In the data rows, the value 128 means zero.
Here are some numbered points:
[119 124 118 122 139 123 124 125 121 133 118 196 114 110 109 138 188 136
 133 120 131 127 128 143 139 132 135 116 116 110 126 160 125 123 123 122
 136 112 122 122 125 116 117 127 127 120 135 119] 0
[130 132 118 135 120 130 132 135 128 122 125 130 121 128 121 125 131 129
 129 121 136 127 142 126 112 128 122 127 120 128 140 146 130 123 129 124
 122 133 120 131 132 118 136 127 127 125 137 132] 1
[130 139 126 157 108 120 150 125 115 127 153 132 119 126 118 129 127 178
 118 121 128 142 153 111 107 130 110 123 120 111 122 124 128 126 119 140
 148 119 113 120 132 130 116 131 107 128 142 146] 2
[127 145 124 133 123 123 149 141 117 129 120 155 123 113 108 121 214 144
 127 122 130 139 146 107 110 124 126 109 117 122 121 122 134 128 113 123
 127 121 121 132 123 130 118 138 125 117 142 120] 3
[129 121 133 126 131 131 125 123 118 138 127 112 125 151 128 121 129 121
 113 140 114 129 124 132 113 128 117 157 156 161 118 128 122 123 123 152
 119 131 118 117 137 141 126 112 115 150 116 124] 4
[154 129 122 143 126 127 120 113 102 149 186 113 129 178 130 110 117 120
 112 207 109 118 107 107 116 134 123 159 154 128 109 120 111 122 138 122
 124 123 113 114 128 141 140 111 107 130 105 141] 5
[118 158 114 150 109 103 164 139 121 107 144 117 142 129 125 145 112 126
 108 122 138 143 115 127 119 120 114 106 126 134 163 128 125 114 118 134
 146 120 117 128 123 119 112 167 125 109 154 144] 6
[ 96 116 126 124  95  98 125 186 177  97 104 109 102  97  98 223 124 123
 120  94 128 245 255 127 105  96 105  98  94 112  98  99 199 184  97  98
 190 153 134 180  96 113  97 103 136 102 119  99] 7
[ 97 114 110 103 127 100 132 189 172  96  96 133 100  96  95 255 150 150
 116  94 216 182 135 119 127 101 189  95  94 124 119 132 171 123 103 100
 136  98 120 144 100  97  96 106 145  96 156 102] 8
[107 122 115 111 119 142 118 143 178 111 121 117 144 112 144 130 115 136
 170 109 150 118 118 135 129  99 130 122 113 112 116 123 129 125 184 114
 123 127 143 114 110 113 133 139 202 105 130 123] 9
[ 95  97 137  97 125 118  97 124 255  96  96  93  98 112 136 136 103  95
 100  97  99  97 122 189 101  96 112 101  97 236 103 110 119 134 111  93
 111 164 255 121 103  99 126  98 218 127  96  95] 10
[145 126 121 134 122 125 132 140 124 139 128 134 124 123 124 128 134 147
 118 122 131 135 131 125 117 131 124 126 129 130 129 111 133 125 123 144
 125 127 118 118 130 127 119 123 123 131 139 129] 11
[134 115 135 130 133 145 114 107 113 148 142 119 153 154 141 101 113 103
 125 157 111 115 105 117 128 140 121 139 170 111 118 148 107 117 128 128
 117 126 116 117 155 138 128 113 108 202 108 132] 12
[100 128 140 174  99  99 121 140 200  98 103  99 102 115 105 213 122 117
 125  96 117 191 164 178 116 102 100 100  94 112 108 100 179 171  95 100
 153 166 131 255  96 119 103 102 135 101 131 103] 13
[136 126 117 127 123 123 143 141 128 118 123 139 119 131 121 126 151 129
 122 123 144 143 133 131 111 125 125 114 127 133 126 135 125 118 127 127
 125 122 122 127 134 118 122 134 130 121 148 132] 14
[129 124 134 132 126 127 129 128 127 138 122 135 123 130 110 129 186 131
 130 127 122 130 125 142 123 116 130 130 123 111 122 135 130 130 120 119
 124 134 124 126 130 136 129 120 122 128 121 125] 15
[125 159 133 159 107 106 148 177 126 103 126 123 113 113 112 143 123 136
 122 124 123 165 131 127 112 105 107 118 112 138 124 140 149 137 118 126
 153 136 126 145 114 128 118 128 122 107 128 128] 16
[121 119 129 128 125 132 115 118 109 140 123 142 120 107 111 117 146 133
 126 126 113 129 114 133 125 134 126 139 132 138 114 174 128 130 132 123
 146 140 125 120 127 143 165 120 113 142 110 123] 17
[140 130 108 113 132 137 127 131 134 105 123 122 201 120 171 120 102 151
 124 119 144 105 113 112 157 129 160 116 122  99 158 115 114 107 145 142
 111 101 114 111 146 108 111 149 143 103 129 171] 18
[ 93  93 136  94 127 189  93 120 249  95  93  91  98  94 102  98  98  94
 255  95 103  95 111 125 105  92 154  97  96 164  98 100 106 112 122  93
  95 170 255  99  98  94 162 102 255 105  95  94] 19
[ 98 113 130 117 100  97 123 254 182  99 104 110 101  99  99 255 118 116
 121  95 145 163 228 128 100  95 109 110  97 144 102 113 222 159  99  97
 140 172 147 139  97 108 103 110 149 101 116 100] 20
[138 131 120 126 128 125 144 131 123 107 125 125 125 124 126 125 131 143
 119 125 140 135 127 135 122 133 125 123 131 122 139 128 121 112 127 141
 120 121 117 127 142 120 121 134 125 109 145 160] 21
[126 110 148 123 136 137 115 124 132 130 126 121 116 139 139 117 122 106
 119 125 112 122 144 147 125 129 121 142 138 164 108 119 127 135 126 118
 119 146 135 122 133 127 138 110 126 163 123 114] 22
[113 105 203 136 118 153  98  97 103 154 208  99 129 164 137  96 104  96
 112 165  94 103 107 104 135 112 108 255 170 129  98  96 107 131 111 121
 126 119 124 123 112 231 142  95  97 197  95 102] 23
[128 132 123 129 130 126 138 129 124 124 125 112 135 137 134 128 125 131
 120 127 125 124 126 130 126 126 125 129 132 137 136 124 122 117 125 156
 125 130 122 118 136 123 124 130 120 131 135 134] 24
[120 122 133 123 131 132 121 125 121 152 122 146 127 127 123 125 157 127
 138 128 115 127 123 137 139 124 140 131 125 110 130 144 128 126 127 120
 127 130 125 123 127 130 129 117 116 131 117 123] 25
[123 112 150 124 136 142 110 127 135 142 123 103 102 173 133 122 125 110
 117 125 110 111 146 143 113 122 123 150 124 180 118 109 124 134 125 119
 119 169 150 120 129 129 134 109 127 151 109 113] 26
[140 114 135 126 123 132 124 125 122 130 125 106 114 185 135 119 131 114
 117 133 115 122 135 136 123 132 126 154 132 139 116 110 123 125 124 142
 120 142 127 116 133 131 127 120 121 160 118 122] 27
[163 147 106 130 150 109 140 118 110 102 160 110 127 166 122 122  98 121
 110 169 119 117 109 124 152 142 117 114 145 124 152 122 109 106 124 202
 116 111 106 103 137 120 116 133 116 114 159 155] 28
New points follow, each followed by the numbers of its three nearest points above, looking only along the 6 directions in which the numbered points spread most, smallest number first.
[128 117 107 104 142 169 115 125 134 114 120 120 223 115 182 116 109 154
 124 120 129 107 115 113 170 118 171 119 133 104 126 124 105 107 174 134
 106 105 118 105 122 106 120 176 134 106 136 125] : 9 18 21
[122 125 113 103 201 141 144 131 129 106 108 160 145 107 141 108 109 165
 129 102 152 110 121 111 133 115 144 108 116 103 180 130 106 103 156 125
 102 100 112 104 133 103 104 245 138  98 148 153] : 14 18 21
[133 142 107 120 133 138 127 138 127 106 124 127 169 111 153 123 111 146
 122 128 135 117 124 126 125 114 148 109 110 112 133 121 111 108 175 119
 111 111 112 107 122 108 121 194 144 100 156 190] : 6 18 21
[ 95  94 148  96 169 255  95 120 215 124  95  96 113 103 133 102 111  94
 255 103 109 103 140 111 111  95 182 125 107 127 100 116 108 128 137  99
  99 146 231 106 114 100 109 102 157 122  97  95] : 9 10 19
[101  98 163 101 137 141  97 121 168 113 101  99  98 137 149 131 121  98
 106 110 103 104 133 204 117 105 120 114 109 255 111 123 123 128 127  95
 109 178 252 122 118 105 116 100 181 165  99  99] : 10 22 26
[ 99 112 166 162  95  95  96 106 122 100 118  92  94 144 103 151 101  96
 102 116  93 152 157 185 168  99  95 108  96 135  93  94 168 178  95  97
 250 202 122 255  94 255 102  93 103 105  96  94] : 7 13 16
[123 148 108 131 117 110 163 101 101 103 131 113 226 126 124 112  96 112
 122 255 161 113  99 100 115 115 130 114 137 148 141 170 103 110 143 135
 113 110 117 115 127 103 135 122 131 119 125 156] : 18 24 28
[114  97 133  98 171 244 104 119 171 118 109 101 147 107 134 107 112 106
 186 100 115 107 147 104 154 107 255 136 151 106 115 115 108 111 177 142
 101 107 116  98 127 104 117 123 117 130 105 111] : 9 18 25
[141 129 126 185 101 111 158 118 114 143 149 122 102 115 100 119 140 173
 118 119 112 201 140 106 107 125 105 137 157 125 110 126 133 135 106 142
 124 125 106 116 115 190 116 121 100 132 122 130] : 2 11 15
[130 127 126 128 126 127 133 149 135 118 126 130 145 126 122 128 127 130
 135 115 143 132 139 136 125 116 126 113 115 119 128 118 136 124 117 120
 127 130 125 138 121 125 126 133 137 112 152 127] : 1 11 14
[132 135 113 138 125 127 134 124 110 125 135 119 139 143 141 117 118 129
 126 145 123 123 112 117 120 123 130 153 150 128 132 119 117 118 125 134
 127 124 128 115 137 122 133 131 116 127 126 156] : 11 21 24
[173 126 126 135 129 122 140 123 112 122 135 115 122 148 134 127 122 126
 114 144 116 132 119 129 123 126 120 129 145 141 124 127 122 120 126 158
 125 128 118 112 137 127 117 123 111 130 129 132] : 4 11 24
[ 93  94 255 105  96  97  97 127 111 106  94  95  92  93  92 137 162 102
 115  95  95 172 137 112  95  92 107 126  96 132  92 117 255 255  95  94
 172 197 140 139  94 130 114  92  99 111  93  93] : 7 13 16
[112 125  98 102 124 153 136 134 112  98 103 143 180  95 103  99 143 157
 143 101 255 120 119  97  98 101 182  98 101 100 138 142 102  99 119 122
  97 101 101 105 135  97  99 208 144  98 180 169] : 14 18 21
[117 120 127 119 145 128 120 167 143 110 113 128 109 115 124 133 145 127
 119 114 142 125 158 139 115 126 135 112 106 125 129 178 138 124 131 114
 125 127 136 128 128 117 122 127 142 125 125 123] : 1 11 14
[133 133 126 131 129 126 139 130 125 115 130 140 125 131 134 131 136 145
 128 127 142 128 132 120 116 120 125 118 114 118 129 129 128 129 130 124
 127 130 125 129 128 122 117 135 133 113 137 135] : 1 11 14
[127 136 116 128 126 124 136 131 119 122 124 132 116 120 127 116 133 128
 125 124 141 136 128 129 122 126 120 118 125 132 143 185 121 112 125 126
 128 122 123 128 139 121 123 142 127 121 136 134] : 1 14 21
[128 125 127 128 124 124 120 123 107 151 124 137 113 123 109 132 184 129
 142 125 113 133 115 129 134 135 123 143 137 109 115 126 129 135 123 127
 144 127 117 119 128 165 141 117 107 146 115 118] : 15 17 25
[114 119 125 120 134 136 119 114 125 121 129 157 121 118 123 120 117 132
 128 120 115 127 112 147 124 133 124 132 130 121 128 194 118 123 124 117
 145 132 137 121 126 127 171 122 117 125 121 135] : 15 17 25
[131 118 129 126 128 129 128 139 132 128 116 124 123 127 124 123 155 122
 122 122 130 129 135 141 122 125 131 127 131 153 123 122 131 127 124 120
 118 137 126 125 130 120 124 127 135 123 132 126] : 1 11 14
[ 93  93 206  94 124 235  93 108 228 102  94  94  99  96 108 100 102  94
 255  99  98  95 145 110 106  93 234 104  94 120  98 105 110 118 115  96
  95 172 232  99 102  94 138  99 255 118  96  93] : 9 10 19
[128 254  99 111 115  99 149 115 108  94 147 104 119 120 117 121  94 112
 101 182 141 105  98 118 161 113 105  94 103 201 255 159 106  99 114 117
 109 104 104 113 119  98 102 199 152  96 172 133] : 6 21 28
[129 114 156 123 139 144 115 148 131 130 117 109 108 129 121 123 142 116
 121 122 123 117 127 137 112 119 128 141 132 155 123 118 131 129 134 127
 117 167 132 124 130 132 128 113 132 134 117 124] : 22 26 27
[127 127 132 126 131 130 127 133 129 127 119 127 119 125 128 123 145 128
 119 120 129 128 128 139 123 130 127 130 130 147 120 114 132 125 128 127
 128 136 127 121 131 120 135 129 130 129 135 126] : 1 11 14
[147 117 107 107 165 156 120 117 132 115 129 116 216 109 135 122 102 138
 119 119 124 108 110 115 207 133 176 121 139 100 168 127 104 104 140 161
 108 102 112 101 142 115 102 159 123 101 130 126] : 18 21 28
[154 131 116 128 128 111 140 125 112 107 136 112 155 132 126 131 107 134
 111 140 127 122 110 122 123 137 111 114 120 124 194 120 111 108 132 222
 120 108 110 107 140 121 120 161 119 120 149 135] : 6 21 28
[122 135 136 141 103 108 180 180 124 120 114 144 116 101 103 125 133 179
 139 106 150 200 169 111 104 102 106  98 104 109 119 131 149 140 106 117
 139 122 119 173 110 126 109 144 129 101 130 119] : 2 3 16
[129 126 106 114 118 129 166 159 115 109 107 255 144  98 112 103 130 137
 122 103 220 129 142  97 111 104 136 100 113 109 129 133 109 107 117 144
 104 105 102 118 121 107 118 157 144 100 158 133] : 0 3 14
[130 132 122 133 118 122 129 128 119 145 124 150 112 128 123 126 160 132
 128 128 124 140 128 145 112 136 122 133 131 121 120 127 126 125 120 127
 134 128 118 121 126 136 142 118 118 127 125 126] : 15 17 25
[110 128 137 145 107 108 128 173 134 117 111 127 115 106 106 165 145 151
 139 100 132 170 174 126 113 115 120 110 111 119 112 114 171 154 106 119
 157 129 126 156 109 131 106 126 128 108 138 111] : 1 3 16
[109 131 109 110 113 126 123 162 137  99 114 161 145  99 120 126 113 161
 136 115 182 124 113 123 118 102 127 112 104 117 116 113 115 109 209 106
 113 106 118 111 108 101 131 222 193 100 170 171] : 9 18 21
[153 131 121 140 123 136 129 116 118 125 131 124 153 131 140 111 124 126
 115 147 122 118 110 120 115 135 123 155 124 120 130 130 113 124 132 145
 124 118 116 124 141 126 150 124 110 139 121 139] : 4 11 24
[155 126 123 129 135 128 131 130 121 121 130 117 128 140 134 126 122 126
 117 129 126 125 126 126 126 147 123 133 145 128 125 108 120 120 134 161
 120 122 117 118 134 128 122 126 126 125 129 135] : 11 21 24
[ 96  95 226 128  99 102 104 132 115 113  98 101  93  98  93 138 174 109
 148  99 101 168 130 117  97  93 109 140  98 119  93 116 225 255  97  96
 150 209 164 149  95 144 122  95 103 111  95  95] : 7 13 16
[126 123 121 122 144 132 119 116 121 132 120 179 111 112 120 130 136 133
 121 114 125 124 118 145 165 167 133 124 123 110 125 145 119 121 143 129
 130 115 121 123 132 123 130 123 127 127 127 119] : 14 15 25
[112 133 163 159 107 107 111 127 146 118 135 103 113 153 125 161 119 116
 119 119 103 162 135 159 140 117 108 132 105 140 104 101 150 185 108 109
 147 129 143 179 107 154 120 103 116 121 115 103] : 16 22 26
